First come named turns, each shown by rows before and after it. For each pair of rows after them, which turns, in which order, take the first row to the second? The first pair is done for you.
diti:
-24.0; -7.9; -24.7; 12.4; 5.3; -22.6; -39.9; 40.0; 12.4; 20.0; -4.9; 9.7; 33.3 |-> -3.3; -33.6; 2.9; 7.4; -14.8; -21.4; -22.3; -11.4; 41.2; 28.1; 7.8; -11.1; 41.4
33.4; -8.6; 24.1; 26.2; -28.9; -8.4; -0.2; 10.8; -16.6; -2.7; -15.5; -11.3; 21.7 |-> 27.8; 4.2; 13.8; 27.0; -19.2; -3.5; -9.7; 33.1; -29.5; -6.1; -19.9; -1.8; 12.8
-3.2; -16.5; 2.4; -19.6; 11.9; -11.0; -10.9; 4.9; 32.5; 25.6; -2.3; 4.9; 19.1 |-> -4.0; -18.1; 3.1; -9.0; -23.0; 20.0; 10.4; -20.6; 19.0; 4.5; -8.4; -20.2; 26.2
0.0; -10.9; -10.4; -25.1; 31.8; 25.6; 29.4; -6.3; -7.9; 13.1; -12.6; 0.6; -26.4 |-> 1.6; -13.1; -8.0; -28.3; 34.5; 21.6; 28.1; -1.8; -8.3; 17.1; -12.0; 5.8; -29.2
tuke:
-11.8; 9.1; 14.9; 8.5; 18.5; 13.8; -22.2; 18.3; -35.5; -12.2; -20.7; 13.0; -28.1 |-> -11.8; -7.8; 19.0; 28.0; 6.9; 8.1; -36.3; 25.5; -26.5; -5.9; -19.7; 5.5; -6.6
-14.7; 3.2; -5.7; -7.2; 33.2; 39.5; 27.7; -8.0; -8.6; -5.9; -8.4; 10.1; -6.2 |-> -17.1; -3.6; 10.0; 3.5; 30.6; 47.2; 20.5; 0.8; -13.3; -1.7; -18.8; 10.1; 0.2
-17.5; -19.1; 22.5; 13.4; -2.8; 15.4; -23.0; 23.6; -4.3; -6.9; -30.2; 31.6; 4.5 |-> -19.8; -24.5; 10.1; 13.0; -7.5; 1.6; -29.8; 21.0; 3.9; -6.2; -18.2; 26.8; 22.4
14.7; 16.1; -29.9; 2.9; -19.5; -29.7; 12.1; -39.4; 1.3; -23.7; 75.4; 16.7; -37.0 |-> 15.8; 34.5; -3.7; -1.0; -3.0; -6.7; 24.9; -31.9; -17.3; -29.3; 56.6; 21.9; -65.8
favi:
8.1; 10.2; -32.5; -6.6; 12.8; -14.3; 0.3; -12.1; 6.3; 28.1; 24.9; 4.0; 0.6 |-> 1.5; 11.8; -40.9; -5.5; 11.4; -2.6; 3.8; -11.0; 1.9; 22.4; 24.8; 0.9; 6.3
14.4; -3.8; -7.0; -1.5; -41.1; -2.3; -10.3; -29.2; 18.7; -5.0; 18.2; 25.2; 13.8 |-> -1.3; -5.2; -21.2; 5.8; -43.1; 21.0; -6.2; -15.1; 10.1; -8.7; 1.5; 24.7; 27.4
2.7; -22.5; -6.7; -0.3; -21.8; -5.1; 19.6; -20.1; 19.3; 4.2; 2.0; -14.6; -5.3 |-> -5.7; -27.5; -16.4; 0.8; -20.8; 7.7; 18.5; -11.5; 13.9; -0.1; -11.2; -16.1; 3.1

(2 to 3 turns a pair)
-3.6; -5.9; 7.8; 6.1; 36.8; 22.6; -3.0; 16.8; -5.6; 17.6; -29.3; 7.0; 5.5 |-> -8.4; -20.7; -22.5; 8.1; 19.4; -1.1; -14.8; 5.5; 17.7; 19.7; -1.9; 2.1; 30.4 : tuke tuke tuke
18.6; 38.2; 28.5; -12.5; -36.7; -14.3; 5.4; -42.5; 7.5; -19.3; 14.7; 6.9; -41.0 |-> 9.5; 2.6; 20.0; -42.2; 1.0; -36.8; -8.7; -25.9; 57.1; 22.6; 19.8; 25.3; -12.1 : favi diti diti
-6.6; 10.3; 4.8; -4.2; 5.8; -11.7; 6.0; -15.9; 10.2; -3.0; 35.2; -10.1; 2.3 |-> -5.0; 15.0; 34.3; 0.9; 9.8; 6.1; 10.9; -1.6; -8.1; -6.3; 5.8; -11.2; -6.2 : tuke tuke tuke
-0.1; -5.0; -24.6; -1.9; -6.0; -14.0; 2.1; -28.4; -4.9; -0.7; 9.4; -5.3; -5.4 |-> 6.1; 9.7; -7.3; -5.4; 4.8; 1.5; 9.7; -22.8; -19.6; -8.5; -6.5; 0.1; -23.0 : tuke tuke
0.2; 36.6; -28.1; -21.3; 24.0; 6.1; 22.2; 3.0; -10.3; -6.3; 12.6; 8.3; -40.1 |-> 18.7; 12.3; 28.6; -26.6; 17.7; 16.8; 33.0; -21.5; 0.1; 3.7; 1.1; -2.2; -45.1 : diti tuke diti
